In the rows, 128 means zero.
A single turn carries every row of the set below to another of its rows. Some are shown first; where does it send the rows asked next?
kero: [123 137 117 133 112 122 105 116 118 149 121 151 107 144  94 144 157 135
 101 130 125 173  90  97 159 136 133 154  78 133 148]
rati: [124 138  94 128 126 136  80 104 137 153 118 137 114 145 153 138 132 123
 101 113 131 154 108 101 140 117 155 153 103 136 132]
Kemak: [142 133 138 140 152 142 108  99 129 172 103 148 140 163  97 166 134 138
 108 129 146 162 110 122 120 132 141 137  87  96 128]
miz: [146 138 103 157 144 146 109  88 146 172 102 160 114 138 122 172 139 126
  91 121 133 155 115 124 125 123 143 136  74 121 118]
mav: [148 132  99 164 133 115 114 105 136 149 156 138 129 147 110 148 136 139
 114  92 105 158  94 127 154 128 134 147  97 124 135]
Beraz: [131 120 111 108 107 168 103 131 134 165 129 128 113 132 116 162 149 153
 110 116 122 115 118 122 141 109 134 150 104 147 110]
Gukun: [142 108 141 126 140 130 130 122 114 153 134 132 147 151  80 160 118 128
 125 123 105 164 107  93 136 114 135 155 125 128 127]
Limi: [128 138 114 111 143 110  97 126 148 145 137 140 121 151  87 139 115 123
  74 127 134 134 116  95 124 146 136 148 111 123 125]
domu: [137 112 119 107 133 150 120 120 122 164 127 112 111 123  92 139 137 136
 120  92 121 113 118 127 137 116 139 159 102 133 120]
Nozu: [142 120 113  96 134 135 114 125 126 145 130 144 131 145  98 158 115 134
  96 117  80 167 113 106 149 125 142 151 125 137 123]
peris: [141 130 111 149 124 123 105 104 126 146 121 134 112 127 115 149 135 106
 121 110 170 132 131 124 135  94 138 145 116 125 133]
Penap: [142 114 127 125 137 167 117 103 121 179 120 127 125 138  88 158 150 143
 113 129 128 105 117 116 132 124 120 171  93 131 112]
lital: [160 120 116 102 118 143 111 108 113 153 142 133 112 135  79 177 149 133
 100 129 106 171 100 105 146 129 131 165 129 144 123]
fola: [158 119 123 122 132 141 109 134 122 160 119 165 125 135  73 171 111 132
 126 127 123 157 111 112 128 102 128 158 132 132 111]
fur: [120 123 100 119 128 126 117 122 128 137 119 151 125 136 115 125 117 116
 102 128 155 151 121 112 143  95 156 143 123 121 125]
Vavis: [127 117 107 137 137 171 136 132 134 173 118 135 125 142 105 151 129 145
 124 121 121 127 128 114 142 113 146 145  90 140 108]
nadak: [138 119 118 109 124 131 107  97 126 151 136 162 113 134  95 175 159 113
  96 116 177 133 116 118 146 119 143 148 125 131 113]
dila: [161 135 113 157 119 138  86  91 132 150 159 164 122 160 103 178 136 133
 105 121 131 119 108 112 144 137 124 154 114 119 115]
petin: [132 124 111 122 127 184 127 108 131 161 143 113 135 138 104 158 138 138
 103 120 101 123 117 111 135 129 141 158  84 120 128]
Dori: [123 116 135 127 119 131  93 104 125 124 133 138 125 168  95 154 134 131
 119 116 140 167 133 103 119 101 139 127  90 112 114]
nilu: [152 115 117 159 125 111  96 101 141 152 124 149 128 161 116 150 125 162
 127 137 132 141  93 117 130 113 131 128  96 136 112]
Siras: [133 129 131 139 144 128 116  84 156 146 120 140 155 149 114 153 133 115
 104  98 128 125 109 107 124 135 140 145  90 106 141]
nekaz: [143 127 114 134 140 136  92 112 125 168 145 166 119 147  73 190 117 108
 109 107 155 152 114 114 140 125 137 150  79 129 142]
Danit: [155 120 129 120 125 147 122 115 115 153 125 158 129 139  87 199 139 145
 108 151 103 158 117 117 132 124 128 131 118 135 113]
zuvar: [110 135 103 117 153 114 114 100 107 140 138 166 108 117 100 174 153 132
 101 126 128 153 123 120 118 121 127 143  96 139 111]
Lered: [128 126 142 114 142 116 121 101 130 160 136 135 137 136 100 156 162 121
  88  94 133 149  90 111 147 145 144 161 109 108 143]
moz: [147 121 119 161 144 104 112  98 115 150 138 160 114 137 103 126 113 127
 100 117 117 117 108 112 144 119 137 155 117 123 109]
kubu: [143 119 103 136 124 119  88  79 116 122 150 138 114 129 124 172 121 140
  93 114 110 135 100 133 141 108 136 135 100 139 115]
pinut: [119 139  87 118 138 153  97  95 120 149 116 148 129 139 134 169 137 133
  85 139 123 176 112 129 143 117 143 146  89 125 135]
Zakig: [143 122 115 123 129 113 114  72 129 161 135 143 118 138 119 153 179 116
  94 120 147 122 119 112 141 139 131 150 105 131 130]

dila goes to moz
domu goes to Beraz
rati goes to miz
Now these:
kero goes to nekaz
Gukun goes to lital
fur goes to pinut

A single turn carries every row of the set below to another of its rows. Some are shown first; where does it send the rows asked next?
turof: [114 203 114 114 118 125 122 136 165  98 130 121 106 108 129]
vud: [ 97 171 148 128 138 103  91 131 169 114 112 139 121  93 122]
koz: [113 183 132  95 108 128 118 133 155  86 121 115 150  85 143]
Salo: [124 155 122 105 147 154 111 139 122 123 124 140 116 106 134]
Baso: [ 99 196 119 119 128 110 101 128 130 107 145 120 102 104 124]
bobir: [121 185 123 128 127 112 112 137 171 106 128 145 140 108 123]
detuz: [141 159 140 102 127 145 102 145 137 132  96 123 102  97 142]
Bel: [142 168 128  76 122 137 106 133 142 122 107 119 143 103 150]
Nuze: [ 90 189 139 114 128 117 101 130 164 105 114 117  86  94 127]
bar: [111 173 125  71 139 150 106 127 124 114 123 117 125 104 143]
lupif: [105 173 129 125 128  82 108 138 146 119 112 114 102  95 131]
ropaz: [123 174 154 111 126  93 113 143 171 117 115 115 132 109 126]
sofe: [ 78 187 130  98 130 135 114 137 136  84 123 111 132  87 133]
Fem: [130 161 115 112 139 145 109 150 121 128 102 127 102 103 135]
dur: [135 152 148  94 135 153 104 134 137 126 118 135 117  98 138]
Tumo: [116 180 130 120 109 107  98 144 148 101  96 122 151  78 141]
Golo: [116 198 145 105 128 122 107 133 154 107 148 121 133 121 118]
Fiv: [ 99 166 116  93 151 132  89 136 110 126 101 120 118  97 140]
Rado: [129 162 119  99 134 118  90 143 127 134  86 122 136  95 147]
tovep: [ 82 184 126 123 132 115  92 148 128  99  96 118 133  82 131]

Rado goes to Bel
turof goes to Nuze
koz goes to sofe
Now these:
Golo goes to Baso
dur goes to Salo

A single turn carries every row of the set below to another of its rows. Some are shown first; where does it send the rows asked next?
keru: [125 105 104 114 131 113  97  83 166 121 145 114 118 134 137 134 119 116
 141 125 131 126 119 122 139 129 109 110 126 130 153 104 125 145 122 145
 132 121 132 136 121 144 131 111 129 139]
duge: [121 137 132 106 149 151 133 125 108 126 126 115 103 105 129 128 130 113
 128 113 118 144 134 106 132 130 118 128  99 149 127 127 135 125 127 161
 125 138 132 138 134 154 100 131 144 107]
fovok: [123 136 130 111 146 147 133 120 108 124 124 111 104 111 132 125 130 107
 131 116 116 142 136 104 126 134 118 132  95 151 133 130 134 124 132 160
 125 143 131 141 133 147 103 133 145 109]
nur: [126 142 123 150 103 126 123 147 138 119 127 138 109 128 162 123 141 119
 144 132 161 105 144 118 131 137 137 114 133 112 135 113 158 129 132 150
 139 121 109 128 104 127 144 121 131 101]
Dumu: [129 104 109 117 131 107 106  87 172 112 145 120 113 133 132 134 117 116
 138 130 133 127 112 127 138 129 101 117 125 134 144 107 132 145 122 141
 135 124 135 130 129 141 128 111 143 147]
zise: [127 138 133 152 106 121 124 153 137 122 118 127 106 130 164 125 143 121
 146 139 161 112 150 119 135 140 142 113 135 106 127 118 168 136 137 143
 137 126 107 130 109 125 139 120 129 110]
Vofeg: [127 131 130 105 149 143 135 127 106 125 125 115 109 106 122 121 136 114
 127 110 119 142 130 108 118 134 111 133 102 150 129 128 130 123 131 160
 127 144 130 138 133 147 101 127 143 111]
nas: [129 104 108 119 130 115 109  83 168 119 141 121 118 135 131 138 115 115
 139 128 131 123 113 121 142 123 107 113 126 129 144 113 130 153 128 147
 134 121 132 131 124 146 133 113 137 148]
Pifi: [130 145 131 129 137 107 125 130 133 132 138 148 110 138 137 117 106 125
 109 117 130 167 168 134 134 148 137 122 120 118 108 125 114 120 123 107
 131 146 140 120 125 142 136 136 158 141]
Mon: [143 135 111 142 138 124 139 121 127 133 106 131 144 113 135 141  99 128
 153 147 128 100 122 103 127 132 116  99 128 123 113 122 101 128 128 119
 125 101 129 126 120 117 108 139 115 117]
nepe: [124 106 105 118 136 110 104  87 163 114 143 115 111 143 136 136 113 119
 143 134 133 128 115 122 142 124 109 106 125 132 147 107 131 145 125 143
 136 121 134 128 126 139 128 114 140 150]
kisiv: [118 140 148 143 121  98 136 144 130 123 130 105 130 153 144 129 161 122
 128 143 130 133 122 154 142 137 118 122 115 131 118 125 122 114 119 106
 100 118 128 131 127 124  88 134 127 116]
vudo: [118 135 141 140 119  94 139 146 134 117 131 102 124 156 145 127 161 124
 128 142 128 136 127 149 139 137 115 125 111 124 121 127 116 114 119 113
  98 111 130 130 127 129  84 132 122 113]
fima: [131 140 135 157 106 119 120 153 127 123 125 133 111 133 160 122 137 119
 150 141 164 112 149 120 128 140 139 112 134 108 130 121 156 137 140 146
 144 126 103 131 112 127 143 126 128 108]
Rud: [132 147 125 136 133 115 120 127 131 138 139 149 104 139 136 121 103 119
 108 114 128 164 167 133 136 142 135 123 121 124 109 128 119 120 119 110
 123 148 139 122 133 131 138 136 162 145]
rida: [134 141 125 153 100 121 122 153 139 127 125 131 109 130 166 125 139 115
 144 137 161 111 146 125 127 138 141 113 138 109 130 116 160 129 136 141
 134 122 107 124 114 121 146 124 125 104]
dov: [134 134 111 138 135 129 136 122 126 139 104 132 144 117 130 136  91 129
 148 150 119  97 126 102 128 127 113 105 128 124 111 126 106 130 129 120
 127 103 124 124 118 116 113 146 114 118]
Nug: [128 107 102 117 125 117 106  84 169 119 149 117 121 140 134 129 115 122
 141 130 135 122 120 122 137 127 107 116 127 133 152 105 125 149 123 145
 134 119 127 127 119 145 123 113 135 144]
mul: [133 140 133 153 104 120 119 154 131 126 121 129 114 128 166 122 140 123
 146 140 158 110 146 122 127 138 142 113 137 111 136 116 160 134 135 143
 143 127 103 129 110 123 142 118 130 111]
Somev: [123 138 144 131 119 102 139 150 140 121 131 103 125 153 142 128 162 124
 128 150 127 135 121 151 137 139 116 126 111 128 121 128 122 110 116 107
 102 117 128 132 126 125  84 139 126 116]
gok: [125 107 107 118 136 114 105  81 166 117 146 114 118 139 131 135 114 115
 143 128 132 128 116 123 135 128 112 113 128 129 151 111 129 142 120 142
 128 121 125 132 121 143 131 112 134 146]
Lebip: [139 126 107 139 135 128 143 119 125 139 102 133 143 116 128 138  95 124
 154 147 125  97 127 105 131 131 120 104 129 127 111 126 103 128 128 124
 125 105 129 119 120 113 114 145 118 115]
Zin: [125 136 131 107 146 147 137 130 108 131 123 116 104 108 123 129 133 111
 131 117 119 139 130 102 123 138 117 132 102 148 135 134 136 122 129 160
 126 146 127 147 133 147 100 130 144 115]
Nuta: [139 138 111 133 143 124 142 123 131 134 102 125 144 112 132 138  91 128
 151 144 131  99 123 102 132 132 116  97 124 126 114 123 108 123 130 120
 131 104 129 126 116 120 113 151 118 115]
Kif: [121 138 121 128 132 109 118 134 131 137 135 150 105 143 138 116 104 128
 109 117 128 162 164 134 132 153 142 122 122 122 110 128 116 119 125 111
 125 149 144 118 122 135 135 140 161 142]
Mok: [125 135 132 105 152 150 131 119 109 124 122 120 108 103 128 120 129 114
 125 117 116 143 128  98 123 126 116 130 101 146 131 129 134 118 128 154
 124 147 132 138 133 148 100 134 140 110]
Siti: [120 140 150 140 115 103 138 150 133 117 130 107 131 156 148 127 160 122
 129 141 129 136 120 146 135 145 118 130 107 132 120 124 121 110 123 111
 103 120 125 131 122 128  87 136 130 122]
vufir: [125 132 130 107 149 149 129 127 103 127 120 113 109 100 128 122 137 110
 127 111 115 137 129 103 128 135 120 127 100 148 129 134 132 123 126 156
 126 141 132 144 133 146 100 128 141 110]
pob: [123 139 138 138 112 102 138 154 137 118 128  99 127 154 147 134 160 126
 127 143 129 144 124 151 138 140 118 122 111 128 117 123 117 116 122 113
 100 117 127 133 126 127  83 135 126 121]
leba: [128 138 134 151 107 122 115 150 131 129 119 135 110 127 159 127 138 120
 143 139 164 105 151 125 128 139 141 109 139 111 136 118 163 129 131 143
 135 118 106 125 109 127 144 125 129 109]
sodus: [124 109 103 114 135 114 110  84 167 113 150 118 115 140 133 132 118 117
 139 128 140 126 117 122 136 129 105 106 120 131 149 105 132 142 132 143
 134 123 132 134 121 143 132 108 136 144]
Ninot: [141 134 114 141 142 127 143 123 125 133 107 132 145 119 136 133  93 131
 151 146 126 100 121 104 129 132 112 102 120 124 112 127 100 126 125 125
 129 103 130 122 123 113 117 148 116 112]
kisuz: [135 138 132 135 135 109 117 128 129 140 138 152 103 143 134 120 107 129
 109 122 135 157 163 131 140 150 140 121 130 122 108 130 116 115 123 108
 127 152 144 116 124 135 134 141 163 138]
zamon: [123 138 137 135 110  98 137 150 138 123 127 102 127 155 145 124 158 126
 121 147 126 138 118 152 143 141 113 126 107 129 117 123 123 109 123 113
 107 114 127 133 128 121  87 130 129 118]
Niz: [130 139 128 129 134 110 122 130 139 133 136 149 112 139 130 121 106 122
 108 124 125 168 166 136 134 145 135 123 120 126 111 133 120 118 120 103
 125 149 141 120 124 136 139 138 159 147]
vutuz: [123 140 125 151 102 124 125 154 133 126 122 136 109 126 166 127 145 118
 146 144 158 108 150 130 122 136 138 113 133 111 135 117 161 136 133 146
 141 122 109 126 110 125 143 117 136 109]
Vife: [141 135 111 136 136 126 140 125 130 136 105 132 148 112 136 131  90 128
 144 144 120 100 125 107 129 133 118  98 124 126 115 124 108 130 130 117
 130 106 133 121 123 115 112 151 113 116]
nule: [132 143 128 130 130 105 117 129 130 140 139 147 102 144 135 114 110 121
 106 120 133 165 166 131 141 145 138 128 119 131 114 128 114 122 124 107
 129 148 141 119 125 143 132 137 163 140]
lege: [128 135 130 131 130 102 118 136 133 137 138 149 110 137 135 113 107 123
 111 117 132 166 166 136 136 139 135 122 125 125 111 129 109 121 123 111
 125 152 143 121 127 135 137 132 164 144]

sodus goes to lege
nur goes to Dumu
fovok goes to pob
Now these:
vudo goes to Vife
nepe goes to Kif
Ninot goes to vufir
Nug goes to Rud
Mok goes to Siti
zamon goes to Lebip
Vofeg goes to kisiv
keru goes to Niz
mul goes to gok
nas goes to nule

